In the rows, 128 means zero.
A single turn carries every row of the set below to another of its rows. Some are shown first; where does it send the rows asked next?
muled: [152 126 103 150 144 124 126 109 127 144 118 140 131 143 140 109 126 174
  79 112 117]
Kaza: [135 150 126 166 118 120  56 125 128 139 135 108 131 105 135 158 135 133
 102 122 133]
toru: [169 147 118 151 130  97 119 112 148 119 101 135  95 125 135 127 143 142
 143 138 101]
mepak: [133 119 132 144 126  61 107  88  93 141 133  85 131 129 115 142 126 123
 141 124 131]
sirod: [139 113 104 160 181 115 119 100 158 100 117 107 142 128 133 140 108 144
 139  95 146]
Kom: [122 140  98 108 144 126  94 158 127 131 129  93 135 148 113 144 124 109
 105 114 101]
Kipi: [154  83 121 133 175 124 103 113 162 111 117 107 125 127 131 128 106 124
 113 129 120]
Led: [168 144 115 144 147 134 119 130 156 139 123  77 107 151 124 117 121 124
  92  92 118]
Lifub: [183 133 106 158 156 106  71 130 116 119 100 147 127 153 142 137 138 148
  98 108 133]
fiz: [108 101 102 148 151 105 122 107 122 104 114  86 126 103 127 135 107 104
 100 138 128]
vuvek: [126 151  99 145 161  99  94  90 108 152 141 121 109 161 113 131 159 133
 103 110 133]
Buni: [124 129  96 120 144  93 149 128 143 130  96 124 150 105 111 122 107 115
 126  95 149]
fon: [165 128 145 145 173 110 107  90 152 104  91 126 144 120 109 134 105 132
 131 129 136]
gemo: [178 154  95 105 125  91  98 141 138 123 140 108 144 165 122 126 141 143
 117 109 123]
num: [169 132 115 143 108 122  84 125 107 135 149  94 154 129 148 132 129 168
 134 126 124]
Dek: [135 150 109 147  97 121  86 113 152 141 123 152 133 121 124 114 148 122
 122  95 120]
sop: [149  91  90 139 154 120 126 110 112 148  99 122 120 134 118  99 119  99
 133 116 154]
vib: [132 142 136 150 181 100 100 128 119 136 124 123 133 133 136 136 145 137
 143  68 110]
mogiz: [121 142  81 154 140 119  99 109  92 119 114 116 126 155 125 142 145 132
 166 104 121]
febem: [166 123  97 117 155  87 107 124 107 106  97 123 113 122  88 146 108  98
 129 110 142]
Pozo: [136 118 119 168 100  85  97 118 143 154 121  95 126 117 134 134 122  89
 121 140 146]
kovob: [121 176 112 123 129  75  90 104  92 134 121 116 113 128 122 157 120 116
 109 109 131]
Febi: [141 143 111 133 135  95  92 117 140 108  97 123 130 126 131 141 133 162
  78  68 119]
kato: [148 117 113 132 164 100 134 128 141 133 101 111 168  90 142 124 154 131
  93 116 124]
Lis: [142 122 108 171 136 116 103 120 114  88 103  94 160 107 126 134  99  99
 140 104 154]
Kuf: [126 150 121 139 131  92  96  96 121 144 126  72 132 131 143 143 148 170
  99 136 138]
fuf: [154 114 129 135 155  98 125 116  99 110 103  96 168 123 123 116 107 120
 129 159 134]
Nufom: [189 109 110 162 153 136 114  88 106 128  98 105 144 115 123 113 149 123
 111 102 140]
Pab: [154 133 102 141  95 121  73 119 102 149 119 128 114 139 150 117 120  99
 124 124 131]
giv: [130 155  93 116 116  98 128 131 114 154 135  97 155 149 157 115 113 137
 118 109 138]
kibu: [175 127  84 151 161 102 115 119 118  93 120 114 124  92 115 168 138 126
 101 107 121]
gutu: [156 128 117 149 115  91 118 139 121 143 159  83 160 130 119 142  96 112
 133 111 137]
torep: [137 169 115 135 110 127 114 114 137 142  78 114 141 143 115 113 137 120
 125 146 124]

num -> Kuf
gemo -> vuvek
Where do these go?
febem -> sop
Febi -> Lifub
kibu -> Nufom
fon -> Kipi
Lis -> fuf
torep -> Kom
Led -> vib
gutu -> mepak
Pab -> giv

A single turn carries every row of the set below to another of its rows. Some are shown first; where does it send the rows asked next?
Kime: [121 148 120 111  98  86 110 141 101 144 109 156 118 108 136 118]
Labi: [118 131 155 129 149 126 118 116 153 113 147 137 144 107 136 142]
foz: [130  96 119 128 164 104 148 148 135 105 150 165 120 112 155 110]
zoto: [121 143 116 153 105  75 123 121 109  76  96 146 121 105 161 129]
mipin: [149 144 111 145 119  96 144 113 116  93 124 136 123 101 173 138]
bubof: [104 140 155 166  98 108 128 163 141 129 109 144 138 107 149 147]
Gizum: [121 141 138 160 136 110 142 105 137 138 154 183 148 100 143 105]
gubus: [110 125 129 145 141 107 109 140  68 114  93 141 130 109 117 126]
Fal: [134 124 129 131  88 108 115 120 160 108 124 138 124 111 132 126]
Sunu: [127 165 144 151 133 125 139 125 107 140  97 124 106 113 121 123]
Kikig: [130 128 126 122 116 109 131 120  93 102 122 126 105 116 110  99]
Piz: [112 144 117 145 130  82 121 158 114 127 102 136 129  92 112  67]
runa: [132 109 150 146 153  89 117 140 144 119 121 171 153 112 178  82]
duzip: [101 126 160 127 134  92 106 131 134 132 132 175 159  84 117  95]
mav: [123  88 119 122 138  92 103 143 120  95 142 170 121 113 153 115]
Giz: [ 97 111 130 147 145  59 123 132 107  84  90 142 132 103 125  97]
vevi: [129 104 115 151 125  92 111 153 122 118  96 124 129  98 151 155]
tul: [119 151 165 147 156  84 133 123 136 103 111 137 124 103 162 158]
kol: [131 140 108 122 126 110 119 131 148 108 147 155 154 129 169  88]
loz: [100 103 119 127 129  77 106 133 143 113 117 131 131  76 177 103]
Val: [ 83 129 120 152 140 117 138 128 119  88 117 137 134 115 100  92]
Daber: [132 125 154 140 117 120 131 137 117 133  86 152 169 107 111 110]
pez: [136 141 123 155 130 102 142 132 126 102  90 171 134 116 130 163]
dedo: [123 143 104 110 145 116 128 148 145 117 113 146 154 117 104  92]
Demez: [ 90 142 152 170 125  88 160 148 126 147 125 169 124 107 131  96]
Bep: [118 115 159 150 174  93 114 149 101 149 102 141 118  93 148 126]
zif: [107 120 134 171 173  94 131 125 133 137 116 114 152  91 133  91]
Lorur: [119 129 177 171 146 121 141 134 156 120  96 154 144 107 149 107]
sed: [112 117 146 148 168 114 157 115 125  99 118 133 118 100 169  88]
ratek: [ 86 148 143 170 137  76 107 131  97 121 100 141 114 121 149 141]
pidoz: [149 144 129 107 138 107 108 176 126 118 127 148 137 101 150 131]
moku: [135 111 112 101 152  90 116  97 119 123  94 138 136 106 139 109]
fip: [139 134 126 130 155  83 123 124 139 122 107 121 116 139 178 108]
kadap: [118 163 134 171 132 125 111 155 132 137 134 153 130  96 112 102]
Vedul: [108 147 133 146 125  98 122  81 128 123 120 144 137 102 146  69]
Gesov: [112 128 131 158 143  45 117 130 113 109  95 162 113  96 152  88]
vut: [121 124 119 133 142 121 136 153 127 128 108 180 136 102 122 159]
galuf: [113 142 137 163 159 109 169 135 137 118 125 166 110 105 178  97]
datuz: [ 98 116 119 113 161 109 155 107 131 135 128 160 148 101 143  90]
zubuv: [ 98 117 116 100 125  91 128 125 122 122 130 159 106 105 133  76]
liku: [105 154 124 140  98 108 131 134 113 101 146 149 149 131 118 118]
zukiz: [130 140 160 144 145  96 121 134 138 115 132 194 133  76 156 137]
rimoz: [100 124 116 133 116 111 136 156 113  99 163 161 140 108 129  97]
zedo: [ 99 137 138 160 138  99 114 131 114 144  78 157 135 118 165  76]
Fonis: [128 128 105 167 134  93 123 128 110 110  92 104 112  91 148  99]
Zuz: [ 91 146 135 142 166 111 137 128 120 101  80 151 146 105 105 104]
tor: [109 147 145 164 139  85 161 157 119 136  99 189 139 104 148 124]
Nonun: [105 138 149 156 130  92 106 131 123 132 153 138 113 103 183 125]

Vedul -> Nonun
zif -> fip
Where do these go?
liku -> Demez
zoto -> rimoz
zukiz -> gubus
kol -> bubof

